In the data rows, 50 means zero.
Some points:
  63  44  41  59  62  59  74  64  52  47  49  47  60  45  57  56  58  66  56  46  56  42  50
  38  57  67  46  42  49  48  47  46  45  36  39  45  43  64  49  42  36  52  42  39  45  59
  17  47  50  41  36  34   0   3  51  70  99  77  36  84   0  35  46  41  43  73  48  91  34
  31  61  75  37  34  45  32  32  47  46  34  39  35  48  57  45  41  28  50  42  36  47  52
  56  60  60  42  49  59  51  50  43  45  36  46  51  43  55  54  60  57  43  50  55  40  45
  62  45  40  55  61  57  75  63  52  45  48  50  60  44  57  54  58  66  54  45  55  46  50
  17  45  51  39  37  37   0   4  48  70  98  76  32  82   0  35  40  40  44  76  51  92  32
  75  45  35  63  65  63  92  76  54  42  39  39  68  35  71  63  58  66  56  40  54  35  55
  31  49  56  44  59  40   4  14  44  64  66  71  27  85  20  29  48  47  39  76  56  74  44
  86  46  37  63  71  67  99  90  54  36  31  37  71  29  83  63  64  74  55  35  56  28  58
  41  52  47  42  29  34  37  66  50  44  29  39  37  40  69  53  40  31  53  40  51  33  65
  25  45  46  45  41  40  12  19  53  63  89  72  40  75   9  37  43  46  49  71  52  80  37
  32  58  71  41  37  44  30  37  47  48  39  41  37  48  55  45  36  28  50  46  33  50  52
  87  45  39  66  68  64  99  88  54  41  30  35  70  29  82  64  62  72  58  35  56  26  57
  59  49  50  53  59  51  52  56  50  52  42  51  51  51  54  45  53  55  42  53  56  47  49
  31  65  62  38  30  42   3  21  46  65  77  72  54  58  13  44  45  33  39  64  49  69  39
  40  61  69  44  40  51  46  43  49  46  31  34  46  41  68  49  45  33  54  38  33  40  53
  17  48  49  42  36  35   0   5  49  66  99  77  32  82   0  32  42  41  42  76  49  91  34
  64  44  41  58  60  58  77  66  50  46  48  49  58  47  54  56  54  62  55  45  52  45  53
  28  50  48  32  25  26  18  55  45  45  38  42  30  45  59  50  31  24  56  41  50  39  65
  61  52  54  58  61  52  53  57  56  53  35  50  55  42  59  48  47  44  45  48  48  38  59
  85  45  36  66  68  69  99  87  54  36  33  35  72  28  86  69  66  72  56  34  56  28  58
  76  44  39  64  63  64  91  79  52  43  36  39  66  38  70  63  61  70  54  42  55  38  51
  76  44  38  62  63  61  92  78  53  42  38  42  67  36  73  62  60  69  56  41  55  37  52
There is one direction along which these points spread out most. For each point below, how far along it does it lie, from 0 to 99? 50 is the average, and the first point above lies past it.
  17  47  50  41  36  34   0   3  51  70  99  77  36  84   0  35  46  41  43  73  48  91  34 22
  31  61  75  37  34  45  32  32  47  46  34  39  35  48  57  45  41  28  50  42  36  47  52 45
  64  44  41  58  60  58  77  66  50  46  48  49  58  47  54  56  54  62  55  45  52  45  53 58
  61  52  54  58  61  52  53  57  56  53  35  50  55  42  59  48  47  44  45  48  48  38  59 55
  76  44  38  62  63  61  92  78  53  42  38  42  67  36  73  62  60  69  56  41  55  37  52 67
  63  44  41  59  62  59  74  64  52  47  49  47  60  45  57  56  58  66  56  46  56  42  50 59
  31  49  56  44  59  40   4  14  44  64  66  71  27  85  20  29  48  47  39  76  56  74  44 30
  76  44  39  64  63  64  91  79  52  43  36  39  66  38  70  63  61  70  54  42  55  38  51 66
  17  45  51  39  37  37   0   4  48  70  98  76  32  82   0  35  40  40  44  76  51  92  32 22
  28  50  48  32  25  26  18  55  45  45  38  42  30  45  59  50  31  24  56  41  50  39  65 45
  59  49  50  53  59  51  52  56  50  52  42  51  51  51  54  45  53  55  42  53  56  47  49 52
  38  57  67  46  42  49  48  47  46  45  36  39  45  43  64  49  42  36  52  42  39  45  59 51
